cols: R F L Y T D S
G: [-18.8   5.1  51.3  82.8  53.5  45.4 -11.9]
Z: [ 13.5  51.5 -32.5 -88.7 -17.4   7.2  36.4]
K: [-19.2  12.7  52.3  72.9  55.3  51.0  -8.7]
P: [-17.3  20.1  52.8  56.2  57.1  56.5  -5.5]
V: [ 13.5  51.5 -32.5 -88.7 -17.4 -32.1  36.4]
B: [  1.3  78.2  19.2 -70.8  44.0  49.7  43.3]
U: [-19.2  12.7  52.3  72.9 -38.5  51.0  -8.7]
col: [ 57.1 -17.4  44.0 -38.5] -> T
col: [ 5.1 51.5 12.7 20.1 51.5] -> F

cols: Begi vupe Fir meso
X: [ 31.8  35.7  48.0 -37.6]
E: [ 31.8  35.7  42.3 -24.2]
M: [ 36.8  42.2  61.2 -12.8]
Q: [30.9 35.9 33.5 12.6]
J: [28.1 34.1 30.4 11.5]
W: [-14.4 -45.1 -50.5  55.2]
N: [ 31.8  35.7  63.9 -37.6]
A: [ 31.8  35.7 -43.2 -37.6]
C: [-42.3 -60.5 -41.3 -33.4]
H: [16.5 29.3 16.5  8.1]
col: [ 35.9  34.1 -45.1  35.7] -> vupe
col: [ 63.9 -43.2] -> Fir
col: [ 36.8  30.9  28.1 -14.4] -> Begi
col: [ 61.2  33.5  30.4 -50.5  63.9 -43.2 -41.3  16.5] -> Fir
col: [ 48.0  42.3  61.2  33.5  30.4 -50.5  63.9 -43.2 -41.3] -> Fir
col: [ 34.1 -45.1  35.7] -> vupe

cols: penil mesi vato lak nipip pufem tal
rimo: [-67.2 -51.8   4.8 -25.5 -47.3  -6.9  20.2]
ker: [-21.2 -37.9 -30.7   5.3 -23.1  29.6 -12.4]
debo: [-87.8 -23.5 -10.7 -21.1 -45.8 -14.1  20.4]
sepu: [-67.2 -33.3   4.8 -25.5 -47.3  -6.9  20.2]
col: [ 29.6 -14.1  -6.9] -> pufem
col: [ 29.6 -14.1] -> pufem
col: [-67.2 -21.2] -> penil
col: [-23.1 -45.8 -47.3] -> nipip
col: [-30.7 -10.7] -> vato
col: [ 20.2 -12.4] -> tal

cols: sugif gon Fula vemu
Nelol: [12.0 10.5  2.6 44.5]
bele: [12.0 10.5  2.6 -6.4]
bam: [21.6 11.6 -4.0 15.0]
col: [-6.4 15.0] -> vemu
col: [10.5 11.6] -> gon
col: [10.5 10.5] -> gon

cols: Gake Fure bep bagif mimiz vazo
Vebe: [ 33.6 -16.0  -8.1  70.2 -12.3 -10.2]
fodif: [ 34.0 -24.2  -3.1  38.5 -15.9 -10.6]
zefuz: [ 30.5 -13.6 -10.9  75.6 -12.4   2.3]
fatut: [-58.8  34.0 -29.7  76.7 -24.7  -3.6]
fevet: [-30.2  34.3  27.2  45.9 -11.2  11.6]
pizo: [ 30.5 -13.6 -10.9  75.6 -12.4 -11.8]
col: [ 34.0  30.5 -58.8] -> Gake
col: [-8.1 -3.1] -> bep
col: [-24.2 -13.6  34.0  34.3] -> Fure

cols: vede giroz muket lov Guros bevo
purol: [ -6.8 -18.1  37.1   1.7  34.0  47.1]
nem: [-33.3  21.2 -26.0  19.6  79.3   9.7]
Muva: [-27.8  18.6 -68.2 -26.5 -46.3  10.7]
sofi: [  5.6 -16.6 -35.9 -17.6  52.2   6.3]
lida: [ 31.9 -34.4 -45.2  -2.4  24.3  -9.2]
bom: [ 39.7 -30.7 -33.0  -3.6  24.6 -11.6]
Duge: [-27.8  18.6 -68.2  -1.3 -46.3  10.7]
col: [ 9.7 10.7  6.3] -> bevo
col: [  9.7  10.7   6.3  -9.2 -11.6  10.7] -> bevo
col: [-26.5 -17.6  -2.4  -3.6  -1.3] -> lov

cols: Pavik Zofu vumo romop
Fofom: [ 12.0 -27.7   6.2  -1.5]
Veni: [ 8.8  0.0 -3.1 34.7]
Ger: [-20.7 -60.9 -14.6  25.6]
nam: [ 29.6 -20.8  11.5  -7.1]
pifev: [-27.4  67.1 -24.0  78.1]
col: [-60.9 -20.8] -> Zofu
col: [-27.7   0.0 -60.9 -20.8] -> Zofu
col: [25.6 -7.1] -> romop
col: [-20.7  29.6 -27.4] -> Pavik
col: [-1.5 34.7 25.6] -> romop

cols: bega gimu kurom povid fen Busim
bife: [-52.7   8.3  29.8 -51.9  24.0 -41.0]
tibe: [ 46.4  29.2 -30.8  43.6  10.9  41.6]
Nif: [ 49.4 -23.5  27.9  48.2 -34.3  40.4]
vikas: [ 13.2 -30.8  49.6  13.5 -46.7  10.1]
boni: [ 34.5 -48.5 -22.2  32.3 -56.9  16.7]
Tezef: [-45.0  28.0 -20.8 -46.6  40.7 -40.1]
Suni: [ 18.7  34.8 -49.6   9.0  38.7  13.0]
Logot: [ 8.0 63.6 88.0 -1.7 54.6 26.4]
zezar: [  9.4 -31.5  53.2  11.4 -44.3   9.1]
keso: [-37.7 -10.1  53.0 -33.1  -3.7 -25.3]
col: [ 29.8 -30.8  27.9  49.6 -22.2 -20.8 -49.6  88.0] -> kurom
col: [-23.5 -30.8 -48.5  28.0  34.8  63.6] -> gimu
col: [ 49.4  13.2  34.5 -45.0  18.7   8.0] -> bega
col: [-30.8  27.9  49.6 -22.2 -20.8] -> kurom
col: [ 34.5 -45.0  18.7] -> bega

cols: beb nad tifir safut nof lavo Doma
dimi: [ 12.2  -6.1 -24.6  35.8  -3.0  12.9 -36.3]
Sulu: [ 57.4 -49.7 -17.6  31.5 -74.2  -6.2 -71.0]
nalo: [  8.1  -8.3  -5.6  -9.0 -24.2   1.0  -3.3]
Denod: [-17.2   8.6  25.4 -28.8   6.6 -20.2  31.9]
rar: [-17.2   8.6  25.4 -28.8   6.6 -20.2 -24.5]
col: [31.5 -9.0] -> safut
col: [ 12.2  57.4   8.1 -17.2] -> beb
col: [-74.2 -24.2   6.6   6.6] -> nof
col: [12.9 -6.2  1.0] -> lavo

cols: Gad sus botab mozo likar gado
nog: [-58.3  56.7  62.2  30.1  27.4 -62.0]
kib: [ -3.1 -18.7  23.0 -24.4  25.7 -19.2]
gudi: [-67.8 -47.3  -8.1 -76.8 -57.1 -52.8]
gafu: [ -8.6  13.8 -29.9  19.6 -41.0  17.7]
lozaz: [-10.1  16.2 -34.5  21.7 -36.3  14.9]
Kig: [ 39.1 -44.2 -48.6 -30.5 -23.6  39.3]
bogu: [ 32.7 -50.4 -43.1 -32.4 -19.2  29.7]
Lol: [-41.9 -22.5  -3.3 -49.5 -30.5 -25.0]
taba: [-11.6  12.2 -42.3  23.9 -38.9  17.1]
zizom: [-10.7  12.5 -34.6  24.9 -37.6  17.4]
col: [39.3 29.7] -> gado
col: [-24.4 -76.8  19.6  21.7 -30.5 -32.4 -49.5  23.9  24.9] -> mozo
col: [ 56.7 -18.7 -47.3  13.8  16.2 -44.2 -50.4 -22.5] -> sus
col: [27.4 25.7] -> likar
col: [-57.1 -41.0 -36.3 -23.6 -19.2 -30.5 -38.9] -> likar
col: [-34.5 -48.6] -> botab
col: [ 30.1 -24.4 -76.8  19.6  21.7] -> mozo

cols: dugu zer minan dami Defiz vemir Gano Bim guze pef
rodo: [-41.4 -45.6  51.4 -19.4  47.4 -56.8 -52.1 -35.8 -27.9  47.1]
domel: [-51.0  50.4 -46.2 -14.3 -11.1  13.2 -38.5  23.1 -44.7  17.2]
rido: [-41.2 -42.1  53.5 -27.0  43.4 -55.8 -45.3 -35.1 -31.9  49.7]
sipe: [-43.1  47.7 -34.8 -13.8 -18.0  25.8 -32.4  29.6 -43.6  10.4]
vegi: [-15.6  35.5  -7.9  81.1  70.0  63.2   8.6  79.2  50.8  56.7]
Vuf: [-41.3 -48.2  53.3 -12.5  45.3 -65.0 -52.8 -28.2 -25.1  42.9]
Vozi: [ 42.9 -63.0  55.2  20.6  16.9 -30.3  32.4 -31.3  44.9 -18.0]
Nizi: [-33.8 -38.1  46.8 -16.2  39.4 -56.2 -41.3 -35.5 -22.0  39.5]
Dano: [-37.0  49.1 -31.9 -15.1 -14.3  17.4 -25.5  30.1 -37.2  11.4]
col: [-30.3 -56.2] -> vemir
col: [-14.3 -27.0 -13.8  81.1 -12.5  20.6] -> dami
col: [ 63.2 -65.0 -30.3 -56.2] -> vemir
col: [-28.2 -31.3] -> Bim
col: [ 50.8 -25.1  44.9] -> guze

cols: riz vapo kapa gosog
Vuso: [-31.1  41.8 -72.8  -8.5]
zomep: [ 27.0 -16.5  71.0  45.5]
deri: [ 62.2 -62.2 -17.2   8.1]
famu: [ -2.9  46.3 -31.0  70.3]
Naba: [ 62.2 -62.2 -17.2 -36.4]
Vod: [ 47.0 -69.9  -1.0 -32.5]
col: [62.2 -2.9 62.2 47.0] -> riz
col: [27.0 62.2] -> riz
col: [ 71.0 -17.2] -> kapa
col: [ 41.8 -16.5 -62.2  46.3 -62.2] -> vapo
col: [ 8.1 70.3] -> gosog
col: [-2.9 62.2 47.0] -> riz
col: [-31.1  27.0  62.2  -2.9  62.2] -> riz

cols: Vegut Buset lelo vov gatim fisik zatod gager Bur
famen: [ -6.6 -22.5  23.1  10.2 -36.2 -48.4  -7.4 -37.5   6.4]
rigal: [ -7.7   6.8 -63.9 -36.7  31.0  42.9  -6.7  21.2 -27.8]
rova: [ -8.4  10.5 -61.5 -38.1  32.7  44.9  -8.6  21.5 -30.2]
vap: [ -5.8  15.8  14.0 -15.2  -2.5 -16.8 -19.6 -41.0 -20.0]
zak: [ 36.6 -20.8 -47.2   9.4   7.3 -27.8  37.0 -61.8  30.5]
tak: [  0.1 -37.4 -35.7   8.9 -11.3  -0.1  17.5  25.4  18.1]
col: [-36.7 -38.1 -15.2   9.4] -> vov
col: [ 6.8 10.5] -> Buset
col: [ 10.2 -36.7 -38.1] -> vov

cols: vomo sut kufe Mikon
Suve: [65.7 64.2 17.9 30.3]
Dapo: [-12.1 -28.4  42.3  22.3]
felu: [ 13.9 -42.6 -36.0 -52.0]
col: [ 64.2 -28.4] -> sut
col: [-12.1  13.9] -> vomo
col: [ 65.7 -12.1] -> vomo

cols: devip kezi bez Budid Sasiv Dese
nov: [-59.4  26.3  -1.1  65.3 -35.2  20.3]
zit: [-48.9  30.6  32.1  60.4  -7.2 -19.1]
leru: [-57.2  68.0  16.9  77.2 -31.2  33.5]
fepe: [ 16.2 -24.9  37.2  20.5  -5.1 -19.7]
Viz: [10.9 -7.4  0.1  7.1 22.2  9.7]
soban: [-32.5   8.9 -23.2  20.3   3.6  14.9]
Bis: [-57.2  68.0  16.9  77.2  -4.1 -19.2]
refa: [ -4.8 -15.7  14.2  40.1 -31.5 -43.7]
Nares: [ -0.2 -61.7 -31.4  45.3  39.3  10.8]
Rubig: [-30.4  40.8   0.8  58.8   0.0  38.3]
Vif: [-16.6  11.8  16.7  23.5 -39.3 -24.9]
col: [-35.2  -7.2 -31.2  -5.1  22.2   3.6] -> Sasiv
col: [-31.2  -5.1] -> Sasiv
col: [-57.2  16.2  10.9 -32.5 -57.2] -> devip
col: [-1.1 32.1] -> bez
col: [-48.9 -57.2  16.2  10.9 -32.5] -> devip
col: [-31.2  -5.1  22.2   3.6  -4.1 -31.5  39.3   0.0 -39.3] -> Sasiv
col: [-59.4 -48.9 -57.2  16.2  10.9 -32.5 -57.2] -> devip

cols: gorat Zavim ludu luv bov lif taf venu vagoz
golu: [ 10.4  32.6  -4.3  24.9   1.8 -42.0   5.2 -63.7  -8.6]
mar: [ 14.8  37.5  -7.2  21.7   2.0 -48.6   6.3 -61.9   0.1]
sasun: [  4.7  31.3 -11.3  21.7   4.8 -33.0   4.3 -58.4 -13.2]
ton: [  0.9  24.1 -25.1   4.5   4.4 -16.8  -8.4 -47.7 -14.7]
tula: [ 21.7  39.0 -16.4  10.7   2.2 -51.3   1.3 -54.8  11.3]
vagut: [ 23.0   7.5 -16.6  -9.2 -26.8 -44.8 -24.1 -64.8  23.9]
col: [21.7 21.7  4.5 10.7] -> luv
col: [1.8 2.0 4.8 4.4 2.2] -> bov
col: [-42.0 -48.6 -33.0 -16.8 -51.3] -> lif

cols: zela zagal kuzos zuk mor giz Bef palel Led felo
susev: [ 43.5  46.5 -43.3  37.6 -48.5  66.2  45.2  37.2  31.7 -32.1]
tup: [-61.6 -30.9  43.1 -53.9  31.8 -77.0 -72.0 -29.4 -62.5  24.9]
fid: [-32.6 -53.2  40.8 -47.6  46.9 -62.2 -42.0 -63.1 -30.8  40.6]
vof: [-16.7   7.0 -25.0 -31.6  -1.6   7.2 -16.5 -29.2 -25.1  25.6]
nogi: [ -2.6 -23.3   0.0  -3.5  28.0  -2.3  11.3 -19.5  14.6  20.5]
geno: [ 35.4  50.1 -43.5  18.2 -72.6  45.8  36.6  35.9   8.8 -56.2]
col: [40.6 25.6] -> felo
col: [-30.9 -53.2] -> zagal
col: [-30.9 -53.2   7.0 -23.3  50.1] -> zagal
col: [-32.6 -16.7] -> zela
col: [-42.0 -16.5] -> Bef

cols: zefe gamad fopi tiba
Perab: [-21.2  12.7  59.2 -79.6]
buko: [-18.1  -9.7  32.4 -39.1]
fazad: [-15.2  -1.5  22.4 -31.2]
sib: [-13.4 -12.6  27.2 -39.4]
tele: [ 11.2 -55.0 -44.2  37.0]
rutel: [-25.0 -15.0  36.3 -39.7]
Tiku: [-26.4  11.0  59.9 -64.3]
col: [-21.2 -18.1 -15.2] -> zefe
col: [36.3 59.9] -> fopi
col: [ -1.5 -12.6 -55.0 -15.0] -> gamad
col: [-44.2  36.3  59.9] -> fopi

cols: dun Bes baza duz fero gipe
tul: [ 13.5 -17.2 -28.0 -14.8  -0.7  30.2]
daf: [-26.3  11.1  28.8  18.2  -9.5 -12.7]
Rerar: [ -8.5  22.1  28.3  12.8   2.5 -36.1]
duk: [ 21.7  18.0   8.0  -0.7  32.2 -56.9]
nub: [ 48.7  44.0   5.0 -16.9  15.2 -65.4]
gat: [ 65.3  62.8   5.2 -28.4  -6.5 -63.2]
bagom: [ 63.4  44.5 -10.4 -31.8  -2.1 -42.8]
col: [-28.4 -31.8] -> duz
col: [ 2.5 32.2 15.2 -6.5] -> fero

cols: safi Mus remez derag lise
Ruze: [21.1 43.5  3.3  3.4 -7.7]
sumep: [  3.3  -4.5  -5.2  -4.8 -13.5]
niz: [  2.5  -4.2 -24.6  -8.9 -11.6]
rul: [-56.8 -60.5 -26.8   2.3 -34.5]
zanet: [  2.5  -4.2 -24.6  -8.9 -37.1]
Vipo: [  2.1  -4.8  -3.9  -4.7 -11.2]
lal: [ 9.3 33.1 23.6 15.7 46.6]
col: [ -4.2 -60.5  -4.2] -> Mus
col: [-4.8 -8.9] -> derag
col: [-8.9  2.3] -> derag

cols: kubu keru mef Dal buno Fozes zeda zase tetu nida
Bipev: [-41.2  50.9 -49.7  -9.5 -14.5  31.7 -43.3  32.5 -53.5   9.4]
gozat: [-56.1  61.9 -48.7 -24.6 -22.7  16.6 -56.4  42.1 -58.2  25.8]
saliv: [ 79.3  57.6 -63.9  20.0 -64.1  78.8  85.0  38.8  45.8 -74.3]
mev: [-48.0  58.7 -44.6 -19.9 -21.2  15.9 -46.1  37.3 -44.5  22.1]
bizak: [ 53.2 -69.0  78.7  23.4  18.7 -41.0  57.7 -36.4  58.6 -28.2]
Sidip: [-48.0  58.7 -44.6 -19.9  18.7  15.9 -46.1  37.3 -44.5  22.1]
col: [-74.3  22.1 -28.2  22.1] -> nida
col: [-43.3 -56.4  85.0 -46.1  57.7] -> zeda

